In the data rows, 500 means zero.
Some points, one per row:
tensor([506, 472, 466, 463, 388, 444, 805, 480])
tensor([703, 658, 581, 529, 443, 725, 723, 547])
tensor([598, 609, 621, 473, 451, 567, 524, 587])
tensor([357, 380, 499, 679, 439, 305, 243, 440])
tensor([509, 393, 495, 544, 491, 438, 341, 532])
tensor([363, 538, 447, 491, 443, 547, 470, 422])
tensor([455, 305, 352, 555, 595, 371, 406, 495])
tensor([504, 493, 542, 561, 396, 569, 404, 478])
tensor([513, 387, 410, 086, 634, 476, 819, 543])
tensor([425, 452, 548, 576, 396, 383, 387, 487])
tensor([569, 557, 625, 606, 366, 496, 380, 537])
tensor([680, 518, 586, 355, 517, 614, 616, 630])
Here are 10 more points, each followed by its number:
tensor([420, 335, 388, 136, 554, 342, 760, 622]) 0
tensor([385, 410, 514, 641, 429, 372, 346, 478]) 1
tensor([373, 506, 450, 327, 398, 482, 752, 439]) 2
tensor([612, 465, 489, 240, 545, 445, 664, 658]) 3
tensor([393, 437, 549, 421, 434, 557, 687, 396]) 4
tensor([557, 421, 447, 450, 477, 486, 641, 523]) 5
tensor([254, 348, 408, 303, 535, 258, 615, 498]) 6
tensor([378, 295, 461, 512, 448, 252, 431, 465]) 7
tensor([572, 543, 653, 498, 300, 515, 574, 530]) 8
tensor([266, 379, 448, 203, 480, 267, 753, 530]) 9
Which three of these numbered points are nearest to each point below, ignoring the 2 directions in which the first points spread most? Their numbers follow each, nearest first.
tensor([777, 582, 597, 316, 531, 587, 622, 708]) > 3 0 5
tensor([436, 523, 546, 290, 413, 472, 663, 544]) > 6 9 0
tensor([295, 366, 471, 456, 498, 435, 650, 410]) > 4 2 1
tensor([497, 384, 410, 166, 518, 392, 726, 632]) > 0 3 7
tensor([329, 242, 249, 370, 739, 191, 351, 571]) > 3 1 0
tensor([359, 251, 304, 272, 712, 247, 483, 563]) > 3 0 1
tensor([384, 435, 521, 418, 409, 515, 734, 405]) > 4 2 1
tensor([470, 502, 493, 415, 447, 457, 397, 535]) > 0 3 1
tensor([552, 450, 473, 476, 400, 436, 812, 492]) > 7 5 8
tensor([366, 384, 493, 517, 422, 296, 453, 478]) > 7 8 1
tensor([246, 295, 418, 510, 602, 234, 373, 471]) > 1 6 7
tensor([609, 665, 589, 408, 392, 653, 662, 554]) > 1 6 5
tensor([269, 418, 360, 282, 499, 389, 712, 420]) > 2 6 4
tensor([270, 464, 370, 559, 563, 419, 326, 405]) > 1 6 5
